In the data rows, zero lies at 4.5, halfway between 4 and 5.
Here are some points:
[3 2 2 2 2 2 2 2 2]
[4 2 4 4 3 4 5 4 4]
[0 1 1 1 1 2 2 2 3]
[5 3 2 2 4 4 5 5 5]
[7 8 9 9 9 9 9 9 9]
[4 2 3 4 2 3 3 4 3]
[6 7 7 6 5 5 4 2 3]
[4 5 7 5 5 5 5 4 5]
[7 6 6 5 6 7 7 7 6]
[9 6 5 6 6 5 5 5 5]
[2 1 1 1 1 2 2 1 1]
[6 7 8 7 7 8 7 6 6]
[4 3 2 3 2 2 3 2 2]
[5 5 5 5 6 5 5 5 6]
[4 6 6 7 7 5 5 4 3]
[4 3 4 4 4 4 4 4 5]
[4 4 3 5 6 6 6 6 7]
[4 2 2 1 2 2 1 2 1]
[7 5 4 5 5 6 6 5 5]
[4 5 6 7 5 5 5 4 4]
[4 2 2 2 2 1 1 1 2]
[4 3 2 2 1 1 2 1 3]
[4 5 7 6 4 4 4 4 4]
[5 7 6 7 6 6 6 5 7]
[5 4 3 5 4 3 3 2 3]
[1 3 4 3 3 3 2 3 3]
[6 5 6 7 6 5 5 5 6]
[6 8 7 6 5 5 5 4 4]
[4 5 1 2 4 5 4 5 5]
[4 5 5 4 5 4 4 4 4]
[6 6 7 7 6 5 6 6 7]
[3 1 2 2 0 1 2 3 3]
[7 6 6 7 7 7 7 6 6]
[3 6 7 6 5 5 5 4 5]
[6 4 4 4 5 5 6 6 4]
[6 6 8 8 8 7 8 8 7]
[5 6 6 5 5 4 4 3 4]
[2 3 4 5 6 6 4 5 6]
[4 3 3 2 3 3 3 4 4]
Then 17 other points, each followed by its number:
[2 0 0 1 1 0 0 1 0] 0
[6 3 3 3 5 6 6 5 5] 1
[0 5 5 4 3 4 5 4 5] 2
[2 4 5 5 5 6 6 6 7] 3
[4 4 3 3 3 4 5 5 5] 4
[8 6 7 7 7 7 6 6 6] 5
[4 6 6 6 6 6 4 6 5] 6
[7 7 7 7 7 7 8 8 8] 7
[7 5 3 3 4 5 5 4 3] 8
[5 6 7 7 5 4 5 5 5] 9
[5 4 4 4 4 3 3 4 3] 10
[4 5 3 4 6 6 7 8 8] 11
[4 3 4 4 3 4 4 4 4] 12
[6 5 5 4 4 5 4 4 4] 13
[4 4 5 4 2 2 3 3 3] 14
[5 6 7 8 7 6 7 7 7] 15
[4 3 3 3 3 3 3 4 3] 16
Which of these numbered points is nearest to each point below, ignoring the 3 directions in which the first points spread most? Its number follows each.
[3 4 5 6 5 5 6 6 6] > 15
[6 4 5 5 4 5 5 5 5] > 12
[6 6 6 6 5 5 5 4 5] > 3
[4 6 6 5 5 5 6 5 5] > 4
[6 4 4 4 2 2 3 4 2] > 14
[0 2 2 2 2 3 3 2 2] > 8
[6 4 5 6 4 5 4 4 4] > 5
[4 3 1 1 1 2 3 4 4] > 4
[4 5 7 6 6 6 6 6 7] > 7
Now 17 new points, numbered from 0 again:
[4 5 4 5 6 6 5 6 6] 0
[3 4 1 2 4 5 5 6 7] 1
[6 7 8 8 7 6 5 4 5] 2
[0 4 5 4 4 4 4 3 4] 3
[6 5 3 2 4 4 4 5 5] 4
[4 4 4 6 5 5 5 6 6] 5
[7 2 2 3 3 2 1 1 1] 6
[6 5 3 3 4 5 5 6 5] 7
[3 5 4 4 3 3 4 4 4] 8
[2 4 4 3 3 4 4 3 3] 9
[6 5 5 5 5 5 5 5 5] 10
[6 6 7 8 7 6 5 6 6] 11
[7 5 6 5 5 5 5 6 5] 12
[3 2 4 3 3 4 5 5 4] 13
[0 2 2 1 1 2 2 1 2] 14
[4 3 5 5 4 4 3 4 3] 15
[5 5 4 4 5 5 5 5 5] 16
Which of these numbered points is nearest to each point below, ignoring the 3 directions in which the first points spread most? Its number follows each.
[6 6 6 7 7 6 6 5 5] > 2
[5 5 4 3 4 4 4 5 5] > 4
[7 7 5 6 6 6 6 4 4] > 3
[4 3 5 3 4 5 4 5 5] > 12
[3 0 1 2 3 3 4 4 2] > 15
[3 4 4 6 6 5 6 6 5] > 5
[8 7 6 7 7 6 6 5 5] > 2
[5 5 5 5 4 2 3 4 3] > 5
[6 5 4 2 2 2 3 4 4] > 4
